In the data rows, the value 128 means zero.
Some points:
131,193,36,140,203,36,80,104,119,60,143,173,105,121,209,198,72,168,126,168,137,102,207,130,140,111,130,131,111,182,161,126,116,127,108
152,95,107,99,149,171,117,164,37,121,118,114,93,42,138,133,85,152,149,141,11,105,142,150,102,85,127,167,133,120,127,165,162,194,126
172,129,49,104,106,128,153,99,170,129,116,178,141,115,16,69,64,78,73,123,128,91,121,136,101,149,101,152,77,175,156,120,57,105,126
87,105,152,153,171,98,155,197,134,123,167,105,219,66,118,180,140,178,105,104,151,112,80,167,58,146,108,143,140,160,192,77,91,118,129
147,102,102,125,139,116,98,168,151,255,117,146,184,182,130,150,145,164,140,186,127,194,119,56,170,123,156,122,132,170,194,179,168,123,99
165,137,171,156,86,125,136,109,99,228,126,80,125,106,164,96,145,95,149,116,87,78,129,170,15,135,100,143,165,103,113,92,152,107,88
111,96,152,106,104,143,173,130,168,126,102,177,151,204,145,172,206,75,69,143,144,89,131,101,131,134,149,150,152,184,76,68,126,136,149
107,105,200,117,173,109,167,131,91,94,103,82,152,146,129,139,58,107,100,73,132,79,127,123,151,110,43,69,127,137,174,174,168,62,181
145,85,101,82,107,184,151,107,84,109,98,246,169,168,165,157,134,151,76,136,140,141,105,157,111,122,83,75,111,41,142,154,102,153,92
101,139,108,146,180,173,102,126,61,108,94,188,151,158,116,28,181,126,168,160,154,133,66,105,145,72,35,173,130,150,160,164,156,149,151
164,91,89,151,126,142,70,116,140,159,177,137,90,76,107,127,79,69,76,116,97,147,65,145,121,109,111,127,142,75,175,55,186,127,130
44,168,136,187,189,135,172,84,173,115,47,97,46,151,40,118,168,182,139,172,100,62,158,236,140,149,104,175,127,38,140,124,86,153,72
174,177,103,148,18,127,212,120,62,128,159,133,116,95,157,141,112,168,211,73,142,140,129,95,205,178,106,120,149,164,170,132,92,132,98
107,143,188,110,51,189,66,191,204,97,92,153,95,126,79,99,53,175,120,130,98,183,140,86,108,176,131,110,137,75,177,105,82,91,151
198,68,142,167,122,198,109,145,201,48,153,43,83,132,171,96,132,156,74,91,145,158,192,119,150,115,127,82,185,176,133,151,145,185,63
125,165,123,71,189,148,103,85,131,181,74,86,131,100,16,164,150,174,121,51,143,172,122,83,160,113,100,171,182,182,76,162,122,134,177
136,122,96,198,128,73,206,135,229,159,127,128,83,146,148,69,121,154,148,188,137,142,143,162,175,200,80,159,144,34,68,131,175,134,151
201,108,147,102,198,189,148,75,158,137,195,86,133,136,169,157,199,138,128,153,116,175,103,158,133,195,105,82,100,143,156,77,49,100,103
153,162,86,114,82,60,29,153,57,97,129,58,109,155,102,145,165,125,110,119,171,62,92,174,170,149,171,134,131,133,187,93,130,184,80
197,40,129,122,115,97,104,124,130,88,20,129,118,121,157,186,103,175,179,128,141,148,57,90,79,125,133,166,151,123,78,121,159,116,113
120,183,114,27,79,195,103,183,164,99,166,133,194,114,123,70,105,189,158,200,134,143,173,208,163,199,122,116,245,138,89,65,189,132,168
128,125,183,58,145,122,164,81,100,151,146,137,66,101,135,121,117,117,122,218,145,134,98,107,170,167,216,147,175,99,95,144,142,146,139
106,119,75,129,130,165,163,187,59,151,187,120,86,60,149,94,82,184,105,154,169,159,141,137,71,116,130,120,102,135,58,134,109,120,126
104,116,134,61,80,57,133,113,159,114,138,171,43,132,110,131,173,65,172,47,91,196,159,214,94,71,178,120,138,156,239,162,143,153,180
112,111,74,143,150,138,171,191,88,197,142,133,140,185,120,139,128,100,158,163,137,99,146,151,93,134,115,123,154,178,127,115,141,77,97
83,120,130,149,92,29,137,134,114,89,71,130,202,61,133,31,136,127,98,51,139,115,169,119,118,194,144,159,107,154,66,120,101,121,117
132,161,144,129,156,127,115,167,135,170,200,154,90,95,90,213,168,21,176,106,158,53,149,138,144,160,103,132,144,130,76,139,52,139,149
124,103,144,200,195,86,183,101,91,65,110,143,122,140,21,153,143,83,114,59,127,255,132,255,172,41,187,107,156,157,93,90,146,94,37
147,140,59,202,167,187,157,169,165,106,124,139,148,147,110,120,135,104,172,43,44,123,104,89,149,166,214,204,149,97,153,167,158,98,127
144,95,164,182,96,86,181,18,219,96,139,144,178,67,58,123,88,189,159,184,134,0,101,199,166,30,152,111,177,146,142,137,110,127,93
133,172,125,93,201,93,80,145,175,175,115,160,123,89,171,59,93,161,158,94,172,142,99,34,115,145,130,146,120,102,134,105,86,125,23
121,183,166,205,91,160,127,91,101,80,129,125,99,113,109,105,166,140,89,190,139,141,134,59,79,88,134,146,121,180,145,154,133,153,191
110,188,130,136,162,112,160,169,102,166,106,75,135,103,137,96,184,168,111,98,151,133,125,77,186,117,137,49,89,89,154,60,166,164,146
174,113,76,104,148,141,107,67,150,122,174,120,152,121,125,111,117,115,126,87,118,121,227,96,77,56,122,117,83,87,37,120,176,138,172
142,120,163,121,137,92,125,171,102,119,172,132,83,200,86,133,110,99,54,120,179,93,162,92,126,124,153,154,116,48,146,134,174,162,143
53,93,60,82,110,157,155,47,77,153,76,85,168,147,180,193,20,21,80,119,103,154,126,76,121,135,148,148,148,170,132,74,102,221,81
227,123,124,102,122,105,101,181,125,123,104,156,150,69,84,207,174,121,128,139,76,87,103,92,184,185,121,66,115,130,83,163,180,135,87
141,158,163,80,121,117,170,100,111,140,124,113,107,51,141,170,92,132,124,164,192,166,178,103,177,80,105,184,95,116,186,64,177,63,158
171,140,186,151,137,87,151,154,157,162,104,133,119,139,213,126,122,162,79,131,105,143,54,179,141,149,129,213,102,196,108,143,122,152,184
108,82,119,113,136,89,153,144,116,76,191,64,121,178,74,133,60,108,204,176,117,148,82,114,135,169,97,126,0,177,109,129,169,128,121
137,123,173,107,136,134,125,153,93,198,64,148,100,170,113,61,88,109,156,95,162,61,125,151,128,71,133,28,154,161,106,95,150,93,106
123,151,165,68,120,36,103,127,128,46,143,121,115,168,159,116,118,94,121,122,88,143,92,61,152,85,105,119,201,92,109,119,76,69,81
84,59,133,170,102,108,99,159,129,109,109,103,110,119,55,131,158,157,201,219,149,135,146,65,57,174,151,70,135,111,128,75,94,144,155
43,124,108,214,106,30,108,111,163,172,192,145,120,89,86,143,124,127,82,138,82,209,97,108,112,120,58,36,188,162,86,207,154,171,92
149,187,57,52,157,120,94,158,168,54,102,86,144,191,168,44,138,127,166,172,142,148,80,221,93,170,114,51,149,114,125,167,102,128,255
140,83,106,154,155,127,102,135,172,159,150,128,128,156,167,123,118,121,166,106,178,113,147,115,178,41,152,110,119,122,111,113,90,193,199
108,152,149,68,133,125,191,188,187,66,168,188,147,113,133,113,189,106,153,134,153,132,96,109,82,62,118,175,85,121,93,82,142,176,89
98,95,132,77,81,131,165,99,177,178,99,77,94,193,140,139,136,191,160,63,124,103,158,139,129,136,115,143,81,168,120,133,161,187,124
141,219,142,174,106,149,128,97,96,99,126,195,154,205,127,247,82,193,199,82,140,149,147,135,84,113,98,110,140,111,94,77,107,161,177
135,183,137,161,117,146,128,105,147,129,150,197,160,89,121,121,113,114,151,127,106,114,81,181,150,113,173,98,53,112,136,82,183,98,146
83,143,124,87,148,161,136,68,114,115,139,169,104,156,109,106,176,186,59,164,70,101,144,92,88,146,159,91,88,191,157,113,198,102,107
35,186,142,162,104,253,97,226,198,89,75,74,135,95,203,167,85,64,77,164,158,97,85,141,144,109,146,118,107,110,82,203,153,128,103
169,203,159,121,162,115,166,126,126,129,152,59,107,122,132,133,141,98,156,143,105,136,119,128,47,97,127,143,109,128,145,163,131,141,114
125,145,142,120,118,117,163,104,100,93,130,139,143,131,169,112,148,129,115,104,103,103,162,126,83,194,207,97,115,148,82,200,140,63,117
129,113,143,144,135,122,73,83,91,180,119,115,141,99,125,177,119,178,75,110,119,140,77,174,128,148,202,118,87,73,107,150,102,120,193
98,71,125,127,149,134,143,77,105,100,109,171,120,76,154,146,158,77,137,97,153,146,155,123,147,215,39,153,164,97,194,142,199,145,157
131,130,106,108,111,145,92,140,171,145,97,81,219,102,120,168,178,102,167,160,213,135,193,148,58,126,150,164,169,101,185,188,154,77,129
There is one direction along which these points spread out most. For each point below, how far along it does it lie, from 0 to 99? The average is 50, and the first point in the table lies past the average. One standard deviation of the points above along it is 16.
86,78,70,136,55,139,80,149,119,131,191,128,76,167,145,131,185,192,76,81,171,101,92,133,138,102,78,208,140,147,127,109,138,49,144 ~ 47
62,59,127,86,124,157,86,105,105,125,123,116,117,85,147,129,191,133,210,143,70,131,149,146,187,82,149,147,95,118,99,163,80,52,132 ~ 52
133,90,173,169,157,163,137,68,75,95,186,114,144,170,124,83,105,121,141,110,151,97,74,66,112,170,208,149,196,101,123,111,143,146,174 ~ 48
164,139,84,184,89,114,123,124,110,121,80,93,116,156,133,125,162,73,104,172,42,141,153,105,158,96,120,125,137,115,127,42,94,45,176 ~ 53
107,112,150,111,164,165,120,179,85,149,170,170,72,180,114,143,69,141,101,144,159,86,176,165,144,160,167,128,151,135,149,186,74,71,127 ~ 45
179,87,216,155,155,124,98,197,93,132,115,138,219,130,137,87,135,123,75,177,80,128,233,167,178,160,112,171,93,139,136,141,87,176,158 ~ 40
148,181,120,90,58,108,168,100,110,173,187,71,205,192,125,130,132,153,112,140,94,156,96,121,155,81,96,174,107,41,104,189,100,141,101 ~ 48
80,108,105,143,160,144,150,135,172,146,135,136,133,112,173,125,165,134,122,96,55,115,139,61,136,102,126,90,122,103,186,101,63,149,155 ~ 50
191,143,94,146,77,156,180,127,111,145,57,174,97,97,115,115,138,92,103,139,220,142,129,100,130,105,137,83,115,120,122,181,57,131,148 ~ 48
106,140,242,174,104,168,0,59,122,174,135,135,138,153,238,106,100,29,144,67,157,171,142,95,131,175,99,139,32,185,118,158,108,142,0 ~ 55
